Small tables with named rows and columns. After each table, cells are looked up by row and column.

rudovo
        dupuvar     zas    tivu  dosuso     teg    vap     moz  minusor
mov       0.246   0.236   0.261   0.282   0.322  0.288   0.301    0.203
gof       0.998   0.490   0.731   0.516  -0.006  0.251   0.595    0.593
dume      0.286   0.406  -0.252  -0.568   0.748  0.938   0.277    0.543
pagin     0.213   0.332   0.390   0.111   0.250  0.315   0.127    0.019
res       0.341   0.313   0.179   0.257   0.322  0.327   0.239    0.233
tonumu    0.201   0.313   0.142   0.243   0.132  0.097   0.430    0.228
retun     0.375   0.562   0.362   0.033   0.812  0.915  -0.405    0.341
tam      -0.597  -0.059   0.556  -0.288   0.568  0.668   0.282   -0.325
zofasa   -0.035   0.179   0.941   0.025   0.202  0.896   0.104    0.217
niv       0.324   0.314   0.239   0.417   0.335  0.423   0.267    0.311
vos       0.360   0.335  -0.310   0.108   0.306  0.595   0.111    0.298
rap       0.224  -0.307  -0.331   0.243   0.509  0.231   0.246    0.117
bev       0.296   0.417   0.463   0.241   0.514  0.439   0.296    0.231

dupuvar of vos: 0.360
tivu of zofasa: 0.941
tivu of pagin: 0.390
vap of pagin: 0.315
minusor of gof: 0.593
teg of gof: -0.006
zas of gof: 0.490
moz of bev: 0.296
dupuvar of mov: 0.246

mase =
|  | filezez | funose |
|---|---|---|
| gom | -11531 | 60439 |
| zuvofu | -5947 | 32776 |
| vup | -3352 | 50222 |
| tuv | -25616 | -64009 |

tuv, funose -> -64009
gom, filezez -> -11531
zuvofu, funose -> 32776
vup, funose -> 50222
zuvofu, filezez -> -5947
gom, funose -> 60439
vup, filezez -> -3352
tuv, filezez -> -25616

vit
columns: fud, pova, meseva, lunanog, berib
filedu: [53, 67, 55, 82, 62]
gurobor: [65, 62, 63, 63, 59]
mekareb: [82, 90, 26, 55, 89]
nad: [56, 41, 78, 57, 53]
desu: [72, 75, 46, 60, 76]
kopopu: [53, 75, 80, 98, 94]
pobugip: [79, 11, 64, 63, 56]
gumas: [67, 71, 91, 62, 61]
fuv: [79, 32, 33, 55, 35]
vimesof: [77, 42, 94, 20, 91]
nuf: [70, 58, 62, 61, 46]
zosel: [73, 57, 62, 60, 38]
ladokug: [56, 91, 60, 63, 65]

desu, fud -> 72
gumas, lunanog -> 62
gumas, fud -> 67
nuf, berib -> 46
zosel, berib -> 38
zosel, pova -> 57
zosel, fud -> 73
gurobor, fud -> 65
filedu, berib -> 62
filedu, lunanog -> 82
desu, berib -> 76
mekareb, pova -> 90
gumas, berib -> 61
ladokug, berib -> 65
mekareb, lunanog -> 55
desu, meseva -> 46
pobugip, meseva -> 64
nad, fud -> 56
pobugip, lunanog -> 63
vimesof, pova -> 42
Row with the largest fud: mekareb

Table zag
cols = dusez, fulig, luv, suk, tos, fem, vem, zat
teval: [36654, 38433, 39203, 928, 41547, 26465, 38392, 58888]
vik: [45194, 79185, 30620, 29117, 21326, 36402, 21141, 29419]
mera: [39906, 27265, 53476, 67425, 59873, 69896, 60788, 26506]
levit: [36665, 18410, 51956, 43616, 58469, 44941, 56664, 59819]
doropof: [46598, 57796, 22499, 60867, 12949, 16715, 15012, 31513]
fizif: [46873, 54389, 24698, 64675, 15888, 21510, 18203, 27811]
rom: [43199, 34887, 32754, 73749, 30630, 24646, 32589, 40202]

What is the dusez of levit in zag?
36665
What is the dusez of mera in zag?
39906
What is the luv of levit in zag?
51956
What is the tos of doropof in zag?
12949
What is the luv of teval in zag?
39203
What is the fulig of vik in zag?
79185
What is the vem of doropof in zag?
15012
What is the fulig of rom in zag?
34887
What is the dusez of teval in zag?
36654
What is the zat of teval in zag?
58888
What is the fem of levit in zag?
44941
What is the fulig of mera in zag?
27265
What is the fem of mera in zag?
69896

merika
|  | vuva | tovure |
|---|---|---|
| lelaf | -703 | 615 |
| dad | -390 | 105 |
| sotasof | -573 | 59 |
| vezuri | -111 | 98 |

What is the tovure of dad in merika? 105
What is the vuva of lelaf in merika? -703
What is the tovure of vezuri in merika? 98
What is the tovure of lelaf in merika? 615
What is the vuva of vezuri in merika? -111
What is the vuva of dad in merika? -390

gos.tsv
	pizi	fosose	rif	ponem	sop
vebupe	123	123	155	70	44
lus	194	118	126	166	103
suf	204	110	129	199	110
lurugi	119	136	85	180	226
pid	52	151	128	56	146
fatod	187	102	127	196	97
kerisa	139	125	173	68	38
riban	64	148	119	68	145
kob	138	129	162	69	79
tol	117	128	104	191	208
zonu	137	132	96	183	185

What is the ponem of zonu in gos?
183
What is the fosose of tol in gos?
128
What is the rif of lurugi in gos?
85
What is the pizi of vebupe in gos?
123
What is the sop of suf in gos?
110
What is the fosose of riban in gos?
148
What is the ponem of kob in gos?
69
What is the ponem of suf in gos?
199
What is the fosose of lurugi in gos?
136
What is the sop of lurugi in gos?
226
What is the rif of vebupe in gos?
155
What is the rif of suf in gos?
129
What is the pizi of zonu in gos?
137
Row with the largest sop: lurugi

mudi
fields: sirefa, berisu, zupiviv, lumiru, busutu, pes, nenilat, tidarez
zoduno: [133, 140, 160, 136, 156, 147, 165, 137]
nor: [163, 155, 202, 147, 165, 155, 153, 121]
voz: [102, 117, 130, 123, 104, 115, 124, 114]
domo: [178, 171, 175, 176, 151, 139, 159, 231]
zuriv: [123, 151, 52, 152, 152, 145, 154, 249]
sib: [100, 120, 54, 112, 117, 129, 113, 148]

zoduno, lumiru: 136
domo, sirefa: 178
sib, sirefa: 100
zuriv, zupiviv: 52
sib, tidarez: 148
nor, tidarez: 121
voz, zupiviv: 130
zuriv, berisu: 151
voz, busutu: 104
domo, nenilat: 159
nor, sirefa: 163
domo, zupiviv: 175
nor, berisu: 155
voz, berisu: 117
sib, zupiviv: 54
sib, pes: 129

mot.tsv
	lofizo	bif	fil	potefi	dezipu	sedoze	tur	vov	keki
vuvitu	610	144	404	909	497	196	861	864	714
lol	616	203	418	844	566	125	805	791	644
palebaz	657	223	452	851	606	153	803	812	678

palebaz, keki: 678
lol, keki: 644
lol, dezipu: 566
vuvitu, vov: 864
palebaz, lofizo: 657
vuvitu, tur: 861
palebaz, fil: 452
lol, vov: 791
lol, bif: 203
palebaz, tur: 803
lol, sedoze: 125
palebaz, vov: 812
vuvitu, bif: 144
palebaz, potefi: 851
vuvitu, potefi: 909
vuvitu, lofizo: 610
lol, potefi: 844
vuvitu, dezipu: 497

nev.tsv
	sisit	bagov	zaz	vuv	senunef	gimiz	pefer
rel	-0.197	-0.407	-0.156	-0.098	-0.086	-0.640	-0.041
sisogu	-0.295	-0.013	-0.345	0.160	-0.704	-0.493	-0.094
girigo	-0.272	0.102	-0.238	-0.571	-0.270	-0.397	0.055
dibavu	0.038	-0.045	-0.468	-0.292	-0.181	0.471	-0.375
geg	-0.261	-0.649	-0.668	-0.189	0.001	-0.227	-0.159
vobas	-0.140	-0.336	-0.387	-0.050	-0.835	-0.184	-0.338
gafa	-0.305	0.549	-0.258	-0.073	-0.368	-0.232	-0.283

vobas, bagov: -0.336
dibavu, pefer: -0.375
gafa, zaz: -0.258
geg, zaz: -0.668
geg, bagov: -0.649
sisogu, gimiz: -0.493
girigo, gimiz: -0.397
girigo, vuv: -0.571
girigo, bagov: 0.102
gafa, bagov: 0.549
sisogu, senunef: -0.704
geg, pefer: -0.159
girigo, senunef: -0.270
rel, zaz: -0.156
dibavu, sisit: 0.038
sisogu, bagov: -0.013

kenatip:
	vog	lazeni	dasi	zipag	ruzaked	kez	vek	bibepa	relupu	dised
lat	40.216	9.394	45.860	24.294	33.790	6.623	33.440	34.074	34.153	33.662
kig	53.311	55.690	12.035	43.694	39.962	60.262	40.244	38.780	39.865	39.227
num	45.224	13.908	46.261	31.749	37.992	21.747	38.213	37.452	36.728	37.337
koli	47.201	70.739	15.285	47.938	42.476	64.728	41.920	43.596	43.452	43.026
ripo	35.461	43.138	60.150	44.425	46.167	37.080	45.855	47.010	46.440	47.113
dufi	36.120	44.324	92.188	61.586	59.179	52.650	60.188	57.140	55.973	58.198
tuv	52.222	35.489	17.061	34.924	35.676	42.739	35.870	35.311	36.401	35.139
pel	44.741	83.214	15.176	51.181	43.742	70.701	42.905	45.869	45.858	45.354

What is the bibepa of lat in kenatip? 34.074
What is the relupu of ripo in kenatip? 46.440
What is the dised of num in kenatip? 37.337
What is the zipag of ripo in kenatip? 44.425
What is the bibepa of tuv in kenatip? 35.311
What is the lazeni of lat in kenatip? 9.394
What is the zipag of kig in kenatip? 43.694
What is the kez of num in kenatip? 21.747

